Where one turn sends some rows of the set: a few examples, then the rows asked:
Z271: [ 0.38  0.64  0.64 -2.45  1.41 -2.95  1.28 -0.44  0.41 -0.53 -2.02 -1.03
 -0.67 -0.87  0.26]
Z306: [ 0.69  0.28 -0.49 -0.43  0.74 -0.95  0.41 -2.22 -2.09  1.38  0.25 -1.11
  0.59 -1.94  0.15]
Z410: [ 1.23 -1.52  0.64 -1.03  3.45 -1.73  0.99  0.57 -0.38  0.16 -2.27 -1.63
 -0.69 -0.18 -1.56]
Z870: [ 1.28  0.01  0.22 -1.94  4.07 -2.68  1.34 -0.86  0.18 -0.72 -1.29  0.03
 -0.19 -0.49  0.10]
Z964: [ 0.20 -0.44 -1.52 -1.93  2.72 -2.52  0.71 -1.56  0.91 -0.48 -1.28 -0.27
 -0.40 -0.24 -1.14]
Z584: [ 0.09 -0.03 -1.11 -1.79  2.36 -2.80  1.15 -1.27  0.40 -0.45 -0.95 -0.84
 -0.57  0.11 -1.83]
Z272: [ 1.34 -1.59 -0.98 -0.54  1.31 -1.90 -1.69 -2.03 -1.57  1.00 -0.60  0.92
 -0.57 -2.29 -0.63]
Z303: [ 1.68 -1.54  0.72 -0.75  3.51 -3.42 -1.09 -0.41 -2.63  1.04  0.24  0.69
 -0.68 -0.77 -0.04]
Z780: [ 1.77 -1.05  0.41 -0.40  0.83 -3.23 -0.52  0.06 -2.94  0.95 -2.23 -0.24
 -1.33 -1.87 -0.32]
Z184: [ 0.95 -1.31  1.20  0.48  1.83 -2.11  1.92  1.41 -0.50 -0.76 -0.15 -0.29
 -0.71 -1.23  0.21]
Z239: [ 2.17 -0.95 -0.84  0.41  2.17 -2.20  0.30 -0.98 -2.26  0.45 -0.44  1.64
  0.18 -2.01  0.89]
Z881: [ 1.15 -2.17 -0.88  0.27  3.08 -1.75  1.30 -0.11 -0.03 -0.59 -0.33 -0.15
 -0.30 -0.25 -1.72]
Z863: [ 1.62 -0.56  0.25 -0.27  1.02 -1.94 -0.81 -1.01 -2.65  1.35 -2.12 -0.22
 -1.25 -2.75 -0.45]
Z85: [-0.23 -0.90  0.24 -0.71  1.53 -1.63  1.27  0.10  0.88 -0.66  0.69  0.32
  0.06 -1.04  1.20]
Z891: [ 0.59 -1.21  0.38 -1.80  1.02 -2.96 -1.71 -1.92 -1.85  1.36  0.08 -1.32
 -0.88 -1.14 -1.18]
Z312: [ 1.86 -2.10 -1.10 -0.29  1.20 -2.40 -0.86 -2.34 -1.67  0.16 -0.29  0.50
 -0.45 -2.34 -0.72]
Z459: [ 2.31 -0.31  0.18  0.47  2.33 -1.54  0.90 -1.52 -2.77  0.47 -0.34  0.17
  0.19 -2.72  0.68]
Z146: [-0.09  0.87  0.96 -1.46  1.13 -3.27  1.73  0.14 -0.05 -0.68 -0.81 -0.95
 -1.08 -0.80  0.11]
Z398: [ 1.33 -2.13 -0.52  0.22  3.87 -1.15  1.23  0.05 -0.07 -0.53 -1.08 -0.11
 -0.08 -0.68 -0.92]
Z596: [ 1.06  0.65  1.44 -0.62  2.44 -1.75 -0.46 -0.92 -2.96  2.07 -0.44 -0.75
 -0.55 -1.92  0.43]
Z128: [ 0.61  0.46  0.10 -1.56  3.50 -3.48  1.70 -0.84  0.01 -1.05 -0.13  0.13
 -0.53 -0.39  0.08]
Z473: [ 0.36 -0.51  0.01 -1.45  1.15 -2.00  1.21 -0.45  1.15 -0.98 -0.13  0.38
  0.16 -1.12  1.16]
Z227: [ 0.34 -2.01  0.58 -0.70  0.41 -0.99  0.73  0.82  0.55 -0.03 -1.09 -1.21
 -0.27 -0.77 -0.61]
Z102: [ 0.08 -0.20  0.38 -1.67  1.09 -2.77 -1.06 -0.72 -2.49  2.36 -0.64 -1.35
 -0.63 -0.29 -0.98]
Z662: [ 0.59 -1.31  1.63  0.05  2.04 -1.59  1.51  1.57 -0.35 -0.26 -0.77 -0.84
 -0.69 -1.28  0.62]
Z588: [ 0.57 -0.65 -1.21 -1.83  2.77 -1.69  0.91 -1.20  0.59 -0.14 -1.60 -1.02
  0.10  0.07 -1.54]
Z316: [ 0.35 -1.78  0.04  0.24  0.72 -1.53  1.22  0.88 -0.14 -0.18 -1.04 -1.31
 -0.75 -0.68 -1.60]
Z145: [ 2.06 -1.85  0.89 -1.01  2.63 -3.65 -1.21 -1.24 -2.46  0.37 -0.44 -0.16
 -1.28 -1.91 -0.55]
Z84: [ 0.60  0.40 -1.19 -0.41 -0.16 -1.54  0.26 -1.28 -2.27  1.49 -1.22 -0.42
  0.11 -1.51 -0.07]
Z250: [ 0.42 -0.48  0.55 -1.70  1.33 -2.27 -2.10 -1.49 -1.93  2.09 -0.33 -0.76
 -1.08 -1.37 -0.88]
Z411: [ 0.23 -1.80 -0.35  0.10  1.00 -0.53  1.03  0.56  0.25  0.14 -1.23 -1.31
 -0.31 -0.71 -1.08]
Z235: [ 0.99 -0.84  0.54 -1.21  2.86 -2.29 -0.84 -2.22 -1.91  1.14  1.80 -0.17
  0.17 -1.07  0.09]
Z333: [ 0.88 -1.99 -1.55 -0.76  0.67 -2.52 -1.41 -1.46 -1.43  1.02 -0.23  0.74
 -0.32 -0.94 -0.92]
Z516: [ 0.69 -0.28  0.18 -1.02  2.68 -1.61 -1.23 -2.00 -1.83  1.87  1.17  0.48
  0.07 -1.31  0.27]
Z558: [ 1.53  0.88  1.08 -0.49  2.61 -2.48  0.64 -0.19 -3.39  1.66 -0.74 -0.57
 -0.10 -1.31  0.88]
Z611: [ 1.03 -1.30  1.76 -0.62  1.86 -2.09  1.34  1.28  0.12 -0.74 -0.77 -0.30
 -0.58 -1.34  1.05]
Z112: [ 1.25 -2.60  0.02 -0.08  3.19 -0.81  1.00  0.39  0.40 -0.34 -0.36 -0.20
  0.26 -0.43 -0.78]
Z211: [ 1.72 -1.35  0.98 -0.89  2.98 -2.93 -1.69 -1.07 -2.42  1.19 -0.49  0.54
 -1.19 -1.95 -0.26]
Z414: [ 0.67  0.12  0.75 -1.88  3.73 -3.43  1.04 -0.57  0.05 -0.84 -0.88  0.03
 -0.91 -0.66  0.58]
Z480: [ 1.15 -0.81  0.18 -0.80  3.57 -2.82  1.37  0.15 -0.68 -0.35 -1.67 -1.27
 -1.11 -0.15 -2.17]
Z122: [ 1.94 -0.78 -0.04 -0.16  0.52 -2.25  0.00 -1.22 -2.78  0.68 -2.12 -0.88
 -0.89 -2.89 -0.58]
Z754: [ 0.43 -0.07 -0.79 -0.86  2.42 -1.67 -0.23 -1.75 -1.88  1.64  1.22  0.54
  0.82 -0.43  0.36]
Z401: [ 0.01 -0.58 -0.05 -0.49  0.62 -2.02  1.65 -0.05  0.68 -0.86  0.62  0.16
 -0.27 -1.01  0.55]
Z933: [ 0.99 -0.87 -0.03 -1.18  3.21 -2.52  0.85  0.01 -0.57 -0.14 -2.78 -1.36
 -1.21 -0.46 -1.80]
Z96: [ 0.90  0.50  1.73 -0.97  2.24 -2.14  0.03 -1.11 -2.95  1.64  0.19 -1.69
 -0.28 -1.59  0.11]
Z684: [ 2.02 -0.29 -0.06  0.37  2.42 -1.32 -0.11 -1.41 -2.51  0.99 -0.67  0.99
 -0.21 -2.74  0.73]
Z968: [-0.54  0.40  0.68 -2.13  0.82 -2.84  0.88  0.01  0.45 -0.21 -1.15 -1.07
 -1.03 -0.82  0.43]
Z205: [ 0.66  0.42 -0.46 -0.36  0.69 -0.71 -0.38 -1.86 -2.10  1.86 -0.52 -0.29
  0.04 -2.19  0.07]

Z96 turns into Z122
Z780 turns into Z102
Now these:
Z414 turns into Z662
Z401 turns into Z881
Z611 turns into Z410
Z684 turns into Z211

